In the rows, 128 means zero.
A single turn carries every row of the set below to another of its rows. Some are shown first; where does it send the rows asked next?
Z951: [137 153 120 133  94  86 130 123 140 113 129 156 108 130 125 151 123 142
 116 120 121 125 162 130 104  91 172]
Z170: [119 118 116 128 151 139 197 143 135  93 118 132 127  99 136 110 123 104
 168 100 149 138 129 143 147 127 144]
Z296: [138 138  96 122 148 118 212 130 114  95 135 137 130 130 125 112 130 114
 148  92 143 123 163 129 126  97 134]
Z928: [149 138 101 112 112 129 167 139 103  99 111 148 126 145 144  96 142 139
 142 124 142  97 147 145 122 127 139]
Z500: [145 131 134 106 165 120 186 144 132  80 145 132 120  87 129 136 118 121
 157 113 137 136 119 136 148 109 152]
Z583: [130 145  99 107 133  66 126 139 141 116 118 169 107 117 121 155 132 141
 106 128 124 114 129 126 117  95 159]
Z651: [133 143  87 107 124 130 179 142 108 108 105 149 137 138 154 107 142 120
 139 120 141  95 133 120 113 109 134]
Z601: [101  99 106 125 126  93 139 125 163 131 132 117 107  85 121 114  92 117
 141 134 163 132 124 139 139  98 146]
Z476: [144 124 105 118 137 137 198 134 132  92 115 139 122 144 131 114 131  95
 142  98 133 142 138 134 157 102 129]
Z886: [133 134 150 135 137 128 148 131 159  79 134 160 124 117 134 144 116 128
 153 100 107 128 131 147 119 151 139]
Z458: [ 85 114  97 130 106 106 114 118 160 130 112 134  90 115 128 115 132 107
 133 123 163 133 127 147 136 123 147]
Z444: [128 157 117 127  97  72 130 124 142 113 138 149 111 126 121 151 116 141
 106 114 127 114 158 131 111  88 164]
Z609: [144 136 135 120 156 117 193 133 128  76 162 130 127  99 123 131 114 130
 161 103 138 135 143 136 134 108 150]
Z751: [130 133 108 106 176 134 169 117 123  82 139 132 111 104 140 118 143 104
 161 120 154 121 115 121 129 109 134]
Z516: [124 140 134 127 149 121 166 139 163  88 131 164 138 116 138 158 114 114
 141  93 100 126 123 125 112 129 130]
Z460: [130 117 120 133 143 130 201 139 138  86 132 136 129 121 123 107 117 114
 162  90 142 144 143 149 153 127 138]
Z992: [ 88 126  98 135 108 106 108 122 157 120  93 153  98 123 139 114 137 112
 130 121 155 114 125 145 129 131 150]
Z744: [100  99 103 139 111  89 155 119 168 131 143 121 118 111 115 110  86 117
 138 117 157 140 147 137 135  92 134]
Z405: [108 105 107 117 132  79 142 126 158 129 146 119 109  81 115 123  89 127
 135 135 159 129 126 135 133  88 146]
Z947: [104 143  99 153 102  95 137 104 152 114 135 161 120 151 130 135 129 124
 128 101 133 127 166 116  91 101 146]
Z850: [139 130 119 120 139 160 175 121 128  88 115 124 109 115 147 112 136  92
 162 117 148 136 127 132 142 111 147]
Z571: [113 106 110 135 110  81 156 119 160 128 153 118 116 105 111 118  83 128
 135 119 152 138 153 139 131  85 143]
Z856: [151 134 102 105 131 116 157 127 112  85 138 156 126 161 136 103 144 144
 138 122 136 101 133 135 126 125 119]
Z912: [115 134 132 141 150 121 157 131 146  86 132 160 129 103 134 127 123 135
 163  96 125 111 143 150 100 162 137]
Z21: [ 87 115  95 139  96  99 132 111 169 128 131 140 105 148 119 120 124 106
 124 103 151 143 144 137 134 110 131]
Z936: [156 148 122 104 116 145 149 125 116  89 128 139 122 138 158 126 139 123
 142 138 130 107 121 117 118 104 143]
Z160: [ 99 141  86 119 140  86 119 129 138 124 102 163 104  96 138 136 144 128
 129 132 150 103 124 125  99 114 163]
Z27: [ 98  94 102 132 116  95 145 123 170 131 131 120 111 102 119 107  90 113
 140 125 160 140 131 140 144  99 137]
Z408: [104 125 100 136 109 111 109 123 149 119  87 160  94 120 138 116 144 121
 137 130 149 122 129 148 121 134 161]
Z66: [159 131 116  94 171 111 169 130 117  76 145 139 105 115 120 119 138 131
 145 122 142 124 125 142 148 112 135]
Z192: [149 141 101  95 125 133 166 144 119 100 110 151 130 145 155 124 139 114
 128 129 125 106 112 115 132 100 131]
Z547: [142 146 108 109 134 129 152 113 112  83 152 147 128 145 150 117 144 134
 148 128 140  97 130 114 103 112 127]
Z278: [135 126 123 131 152 115 203 132 134  79 158 137 133 121 119 119 116 125
 161  89 139 138 151 139 140 116 134]
Z576: [101 119  92 142 110 100 122 112 165 113 110 172 109 162 127 120 138 116
 125 108 133 134 137 134 127 125 132]
Z111: [ 92 140  94 115 131  85 110 131 144 123 103 153 100  95 137 132 136 123
 122 130 154  99 116 133 116 116 160]
Z496: [122 148 131 132 138 125 178 151 148 102 111 155 139  93 145 154 113 116
 146  94 108 115 138 131 101 127 152]
Z535: [134 137 130 124 137 114 176 165 144 102  97 162 131  99 133 139 115 130
 139  97 108 116 138 157 124 146 152]
Z124: [125 123 118 111 170 129 190 146 136  90 127 135 124  88 135 127 123 106
 161 109 145 133 112 132 148 116 144]
Z539: [162 143 119 113 144 117 191 130 103  84 141 128 112 111 121 112 130 137
 152 112 145 121 163 149 130 106 155]
Z582: [117 129 114 126 161 102 172 152 146  96 114 172 135 108 126 129 123 136
 146  90 117 108 135 153 118 158 130]
Z868: [118 109 113 121 122  74 149 126 157 126 155 119 112  93 110 125  85 133
 130 129 152 133 141 137 134  84 147]
Z302: [123 142 112 118  97  71 139 127 143 126 148 131 102 113 111 149 114 138
 110 116 140 129 160 137 120  83 163]
Z447: [ 87 126  90 111 131  85 116 128 146 133 121 135  92  87 127 130 134 120
 128 130 167 115 119 138 122 112 156]
Z210: [112 135  99  99 128  62 128 137 142 129 137 138  97  94 112 147 123 136
 110 129 148 119 129 136 127  93 157]
Z646: [ 90 127  97 147  96  99 122 111 166 116 115 158 111 158 130 117 130 111
 122 102 142 125 143 136 129 120 133]
Z676: [ 99 134 100 141  90  86 146 110 155 128 151 133 112 138 115 137 115 120
 119 100 145 137 168 128 113  88 144]
Z746: [104 146 106 148  90  86 136 109 155 114 139 151 119 152 124 134 119 124
 118  98 133 121 167 126 108  98 145]
Z760: [118 151 105 105 127  64 119 137 140 118 124 154 104 104 124 151 126 139
 104 128 136 103 129 130 119  95 161]

Z210 goes to Z302
Z66 goes to Z539
Z405 goes to Z868
And these:
Z760 goes to Z444
Z576 goes to Z408
Z460 goes to Z170
Z496 goes to Z516
Z856 goes to Z928

A single turn carries every row of the set below to another of its rows. Some are shown first; where does it send the rows asked next?
Z889: [ 80 138 156 102 101 106 121  98 147 123 102 131 133 149 114 149 106 134
 155 113 102 151 133 135]
Z994: [130 117 130 119 101  89 119 152 159 167  90 149  77 134 112 139 103 105
 139  92 122 140 111 128]
Z199: [143 124 167 111 104 120 144  89 131 129 127 157 119 110 105 148 116 123
 138  86  99 113 128 106]
Z790: [135 118 155 139 117  41 146 105 185 125  84 172 103 145 131 151 130 133
 151 104 119 125  94 115]
Z796: [108 130 177 123 141 101 122  84 138 117  88 146 114 112 140 131 108 124
 165  66 123 152 114 113]
Z863: [109 118 145 114 113  59 146 122 153 157 135 160  86 128 145 130 100 122
 163 102  99 137  70  95]
Z975: [119 120 131 146 107  85 167 100 176 127  76 165 111 170 107 145 124 120
 134 114 109 118 107 110]
Z979: [114 108 119 112 122  99 128 104 117 151 131 127 104 106 130 132 131 134
 149 108 121 139  72  98]
Z985: [130  95 110  93 126 105 120 116 148 122 127 133 120 125 127 137 127 157
 158  90 128 156  94  93]
Z35: [107  94 105 108 129  88 127  90 133 117 130 137 120 108 124 157 118 157
 145  94 133 147  86 124]
Z94: [151 120 105 107  90 111 125 101 149 131  99 155  97 125 124 153  71 118
 141  94  98 133 121 144]
Z2: [ 87 126 134 127 114  88 175 102 150 113 124 127 137 117 148 151  85 131
 132  87  99 150  97 125]
Z156: [107 148 181 120 120 111 154  85 154 129  72 150 112 122 158 136 100 135
 157  93 102 129 119 115]
Z577: [124 112 150 157 115  63 135 110 173 121  67 176  94 152 125 155 116 153
 159  99 112 127  99  99]
Z612: [150 124 124 134 110  94 130 102 152 131 101 153 111  96 139 160  87 115
 147  65 111 145 103 158]
Z554: [139 118 148 122 103  81 131 145 155 117 132 132 144 129 136 144 101 159
 167  89  91 153 121  96]
Z917: [115  92 145 164  99  80 117 126 151 121  96 155 106 135 108 171 119 152
 154  94  91 128  89  92]
Z700: [152 110 173 131 101  88 156 149 167 141 113 139  82 136 127 128 103 162
 160 107  97 131 107 102]
Z325: [133 134 118 128 100  68 134 102 156 165  94 128  70 116 119 138  98  94
 150 104 119 146  99 127]
Z128: [120 111 143 122 151  76 117  97 134 110 127 164 120 129 126 148  70 140
 131  97 126 126 115 143]
Z842: [128 131 145 142 102  89 168 105 146 124 126 171  87 131 155 147  86 145
 167 116  92 155  86 133]
Z168: [150 118 163 119 126  88 154 100 165 114  83 134 111 156 126 106  92 165
 154  69 126 138 110 140]
Z913: [ 81 102 143 102 113  80 147 135 157 147 112 143 115 158  96 118  98 136
 126  95 109 116 101 131]
Z339: [123 122 160  88  82  84 134  87 139 143 115 147 115 140 160 170  99 145
 175  91 106 123 106 110]
Z311: [132 110 151 113 125  42 111 109 167 117 103 152 111 151 113 138 133 113
 129 109 130 128  97 124]
Z800: [149 124 150 147 134 108 154 101 141 136  98 145  68 155 117 111  84 130
 149 118 118 134 111 105]
Z359: [118 127 158 158 132  63 148 103 134 133 100 141  96 149 121 137  93 143
 141 115 139 138 106 162]
Z755: [129 106 126 140 114 101 146 103 156 134  82 138 119 178 121 138 125 105
 141  84 119 126  88  87]
Z581: [119 127 143 143 105  76 164  92 190 114  79 153  96 140  97 142 122 136
 132 116  92 124 105  98]
Z48: [112 114 145 141 126  59 131  94 132 143  85 125 113 150 110 116  93 159
 155  59 132 127  91 108]
Z876: [164 139 147 163  98  97 168 102 140 121 118 140 125 142 109 131 109 156
 158  93 102 149 112 131]
Z731: [131 141 134 156 109  77 138  99 129 143 133 137 107 128  79 123 108 135
 146 108  95 139 100  89]
Z931: [111 114 156 101 119  99 153 118 171 111 109 165  88 149 122 121  80 150
 136 118 101 139 110 157]
Z238: [ 99  99 124  95 122  98 118 105 130 146 105 105 113 126 120 126 122 162
 144  93 130 130  80 110]
Z13: [100  94 123  90 118 103 118 123 127 151 127 133 105 120 123 135 125 149
 138 111 120 126  81 112]
Z563: [145 129 122  99  91  96 106 122 171 126  82 136 102 129 141 146  77 142
 159  79 103 159 116 132]
Z837: [132 148 168 112 101  99 156  72 146 141  85 147 118 138 160 145 100 136
 167 103 103 114 121 116]
Z793: [122  99  97  92 133 104 122  87 136 117 127 136 110 126 115 136 114 145
 144 107 131 147  98 106]
Z81: [135 141 126 124 100 108 132 118 177 123  91 121 124 108 118 144  97 124
 139  70  98 165 114 147]
Z485: [115 150 177 123 104 103 128 112 146 132  92 162 128 138 133 149 111 144
 160 124  96 130 142 132]
Z594: [108  96 107 106 115 108 143 111 147 121 130 123 132 112 121 151 130 157
 145  85 120 153  88 107]
Z963: [134 141 188 122 114 101 136  98 147 130  98 163 126 117 121 147 112 146
 144 105 100 107 139 134]
Z7: [119 115 131 131  93  98 137 128 165 167  69 118  82 128 111 147  91 134
 139  61 117 130  97 119]
Z336: [116 113 124 121 125  94 114 102 119 144 120 109 121 111 106 127 136 153
 148 101 127 141  86 108]
Z123: [131 128 132 147  92  65 120 110 157 160  90 116  86 105  89 157  99 137
 145  87 112 135 105 138]
Z201: [107 122 161 134  91  71 191 119 166 139 103 111 106 139 132 139 103 154
 139 104 109 133  96 143]
Z145: [ 97 110 137 122 100  60 149  77 173 109  93 128  86 120 116 147 110 126
 130 112  90 128  79  99]
Z239: [151 116 125 103 130 108 139  86 149 118 113 129 115 154 128 118  70 135
 153  93 105 127 122  85]

Z979 goes to Z793
Z81 goes to Z123
Z145 goes to Z199
And these:
Z876 goes to Z359
Z485 goes to Z577
Z128 goes to Z863

A single turn carries every row of the set below to another of its rows. Some are shown first; where does it send the rows asked next?
Z780: [138 126 177 149 143  88 149 159  90 124 145  92 119 158 124 148]
Z31: [162 128 132 144 156 152 155 129 114 133 158 126 131 117  85 133]
Z972: [121 129 129 133 130 117 150 124 115 119 122 103  93 136 111 102]
Z504: [107 133 157 145 115  96 133 136 105 137 135 111 130 139 117 126]
Z322: [176 123 153 148 153 128 152 143  95 131 174 129 142 119  97 145]
Z553: [181 129 145 146 150 132 151 134 100 129 173 124 128 107 101 138]
Z674: [150 122 161 135 155 111 156 141 110 106 173 113 114 172 172 143]
Z952: [157 129 159 136 145 132 164 140 112 104 111 137 139 135  83 124]
Z329: [144 112 154 123 170 123 170 147 127 140 132 123 119 150 180 121]
Z907: [134 118 155 123 153 119 157 140 130 152 133 129 129 139 184 120]
Z139: [142 127 135 129 157 137 163 124 130 104 156 108  93 165 164 123]
Z259: [135 122 159 128 158 122 159 141 132 152 133 121 127 143 183 127]
Z235: [118 122 158 135 136 109 141 132 116 120 166 132 143 168 163 135]
Z310: [183 144 157 136 141 134 166 134 115 103 120 115 108 114  99 129]
Z901: [141 117 152 122 154 118 158 138 129 146 134 126 119 136 185 115]
Z759: [135 114 158 125 168 124 166 148 129 146 129 125 127 154 177 125]
Z202: [139 117 163 128 163 118 162 147 127 149 135 121 129 150 183 130]
Z387: [117 111 142 127 156 124 157 136 119 107 152 134 132 185 149 122]
Z643: [142 113 143 125 140 104 147 130 106 102 169 134 118 157 170 114]
Z236: [138 114 146 120 160 122 163 138 131 143 129 129 119 141 179 112]
Z805: [137 107 144 129 138  87 152 147  87 103 133 118 107 148 114 102]
Z945: [172 133 165 133 126 109 154 139 100 104 127 139 137 112 101 122]
Z997: [152 123 149 137 158 110 167 150 100 107 132  85  81 155 117 122]
Z234: [157 123 142 146 149 136 149 135 103 134 164 138 151 119  87 134]
Z219: [143 108 152 120 166 117 166 145 125 139 131 130 120 146 180 114]
Z776: [182 128 143 145 160 143 159 137 106 128 169 116 121 116  95 141]
Z472: [111 127 130 130 135 134 146 116 135 118 151 128 122 162 154 116]
Z707: [116 119 156 142 157 114 160 153 105 121 121 100 118 175  99 130]
Z878: [186 133 179 140 144 114 164 151  99 102 130 123 132 127 101 143]
Z690: [168 134 142 151 154 151 156 131 113 136 163 115 129 115  92 146]
Z262: [154 138 177 144 129 119 152 143 108 119 122 134 155 129  93 143]
Z908: [157 124 138 147 159 147 156 136 110 134 158 132 144 129  81 138]
Z371: [164 149 170 146 146 142 166 138 123 117 116 109 127 131  92 149]
Z745: [169 117 143 142 155 129 153 140  96 128 167 138 144 120  90 130]
Z668: [119 135 148 140 151 143 156 126 138 123 154 107 117 176 157 143]
Z988: [178 152 175 145 126 121 153 135 110 117 133 114 124 107 109 145]
Z633: [142 137 150 139 117  92 138 130  99 123 146  95  96 118 135 119]
Z616: [152 148 154 140 127 139 155 127 126 119 113 127 133 115  92 129]
Z811: [142 139 150 136 134 121 146 122 125 118 171 107 104 148 178 138]
Z960: [121 147 162 154 132 116 147 137 118 140 134  78 105 146 120 147]

Z908 goes to Z776
Z668 goes to Z674
And these:
Z960 goes to Z780
Z901 goes to Z907
Z262 goes to Z371

